[[126 122 128 141 112 128 129 121 124 125 128]
 [127 127 125 142 121 125 132 126 111 135 110]
 [127 141 113 143 136 133 118 137 142 138 131]
 [117 127 154 134 138 116 109 129 129 124 137]
 [133 123 129 140 128 116 118 144 126 137 132]]
=>
[[117 127 154 134 138 116 109 129 129 124 137]
 [133 123 129 140 128 116 118 144 126 137 132]
 [126 122 128 141 112 128 129 121 124 125 128]
 [127 127 125 142 121 125 132 126 111 135 110]
 [127 141 113 143 136 133 118 137 142 138 131]]

[[143 145 141 129 114 140 140 140]
 [150 131 118 129 121 133 111 142]
 [136 141 129 138 158 119 128 140]]
=>
[[143 145 141 129 114 140 140 140]
 [136 141 129 138 158 119 128 140]
 [150 131 118 129 121 133 111 142]]

[[123 148 128 147 143]
 [137 149 152 122 133]
 [147 131 112 137 107]
 [127 130 129 137 126]
 [132 118 149 153 115]
 [135 148 113 153 146]]
=>
[[137 149 152 122 133]
 [132 118 149 153 115]
 [127 130 129 137 126]
 [123 148 128 147 143]
 [135 148 113 153 146]
 [147 131 112 137 107]]

[[131 128 146]
 [135 100 133]
 [146 128 155]
 [143 120 140]
 [145 117 158]
 [131 104 136]
 [134 110 151]
 [138 123 152]
 [130 124 145]]
=>
[[145 117 158]
 [146 128 155]
 [138 123 152]
 [134 110 151]
 [131 128 146]
 [130 124 145]
 [143 120 140]
 [131 104 136]
 [135 100 133]]

[[142 135 144 121 138 111 139 131 145 138 131]
 [134 131 104 111 126 128 145 133 123 140 135]
 [125 129 120 115 133 136 139 136 121 111 123]
 [128 143 119 117 116 145 121 110 135 135 134]]
=>
[[142 135 144 121 138 111 139 131 145 138 131]
 [125 129 120 115 133 136 139 136 121 111 123]
 [128 143 119 117 116 145 121 110 135 135 134]
 [134 131 104 111 126 128 145 133 123 140 135]]

[[121 133 130 134 135 141 112 137 138 134 138 141 105 134 111 124]
 [117 138 120 113 135 122 141 122 129 122 141 141 121 122 138 117]
 [132 121 134 124 111 133 139 126 145 126 121 123 135 130 142 134]
 [145 136 135 121 140 114 126 120 113 116 133 124 147 117 125 142]]
=>
[[145 136 135 121 140 114 126 120 113 116 133 124 147 117 125 142]
 [132 121 134 124 111 133 139 126 145 126 121 123 135 130 142 134]
 [121 133 130 134 135 141 112 137 138 134 138 141 105 134 111 124]
 [117 138 120 113 135 122 141 122 129 122 141 141 121 122 138 117]]

[[108 119 139]
 [122 128 126]
 [131 105 134]
 [109 106 146]]
=>
[[109 106 146]
 [108 119 139]
 [131 105 134]
 [122 128 126]]

[[130 127 127 130 132 123 127 129 126 126 133 128 123 131 134]
 [128 116 117 134 114 138 127 144 120 124 133 136 116 132 131]
 [131 127 138 121 122 129 130 131 122 121 128 125 123 131 128]
 [137 128 116 141 126 136 111 131 121 122 133 134 117 121 110]
 [129 100  99 134 119 125 131 129 153 134 129 126 136 101 105]
 [129 100 100 134 119 122 131 129 152 132 128 125 136 101 104]]
=>
[[131 127 138 121 122 129 130 131 122 121 128 125 123 131 128]
 [130 127 127 130 132 123 127 129 126 126 133 128 123 131 134]
 [128 116 117 134 114 138 127 144 120 124 133 136 116 132 131]
 [137 128 116 141 126 136 111 131 121 122 133 134 117 121 110]
 [129 100 100 134 119 122 131 129 152 132 128 125 136 101 104]
 [129 100  99 134 119 125 131 129 153 134 129 126 136 101 105]]

[[130 133 133 117 128 120 125 136 106 132 115 130 131]
 [127 134 129 132 115 123 125 126 150 131 135 137 137]
 [129 134 134 119 122 121 129 138 109 126 115 133 134]
 [134 138 126 128 117 113 133 131 140 135 133 142 130]
 [130 137 128 129 114 118 128 129 145 134 133 140 134]
 [123 138 138 124 114 129 130 134 119 120 122 133 142]
 [121 136 136 125 114 135 130 133 125 116 126 131 142]]
=>
[[123 138 138 124 114 129 130 134 119 120 122 133 142]
 [121 136 136 125 114 135 130 133 125 116 126 131 142]
 [129 134 134 119 122 121 129 138 109 126 115 133 134]
 [130 133 133 117 128 120 125 136 106 132 115 130 131]
 [127 134 129 132 115 123 125 126 150 131 135 137 137]
 [130 137 128 129 114 118 128 129 145 134 133 140 134]
 [134 138 126 128 117 113 133 131 140 135 133 142 130]]
---
[[140 120 131 130 125 135 130 120 129 142]
 [131 124 128 112 120 134 133 107 127 127]]
=>
[[142 129 120 130 135 125 130 131 120 140]
 [127 127 107 133 134 120 112 128 124 131]]

[[148 126 137 130 143]
 [102 126 137 136 131]
 [126 127 131 132 111]
 [116 116 134 132 126]
 [130 115 132 125 128]]
=>
[[143 130 137 126 148]
 [131 136 137 126 102]
 [111 132 131 127 126]
 [126 132 134 116 116]
 [128 125 132 115 130]]

[[108 128]
 [109 111]
 [108 119]
 [109 109]
 [107 139]
 [108 126]
 [108 115]
 [108 123]
 [107 137]
 [108 123]
 [108 112]
 [107 147]]
=>
[[128 108]
 [111 109]
 [119 108]
 [109 109]
 [139 107]
 [126 108]
 [115 108]
 [123 108]
 [137 107]
 [123 108]
 [112 108]
 [147 107]]

[[101 121 113 155 112 141]
 [111 125 127 145 102 136]
 [140 148 106 113 142 120]]
=>
[[141 112 155 113 121 101]
 [136 102 145 127 125 111]
 [120 142 113 106 148 140]]

[[128 146 146 132 130]
 [149 135 125 127 127]
 [140 152 117 139 151]]
=>
[[130 132 146 146 128]
 [127 127 125 135 149]
 [151 139 117 152 140]]

[[106 128 140]
 [115 121 123]]
=>
[[140 128 106]
 [123 121 115]]

[[113 151 121 113 144 111 132 119 124 134 110 147 125 115 128]
 [145 112 149 121 116 151 114 128 131 126 136 115 120 113 146]]
=>
[[128 115 125 147 110 134 124 119 132 111 144 113 121 151 113]
 [146 113 120 115 136 126 131 128 114 151 116 121 149 112 145]]
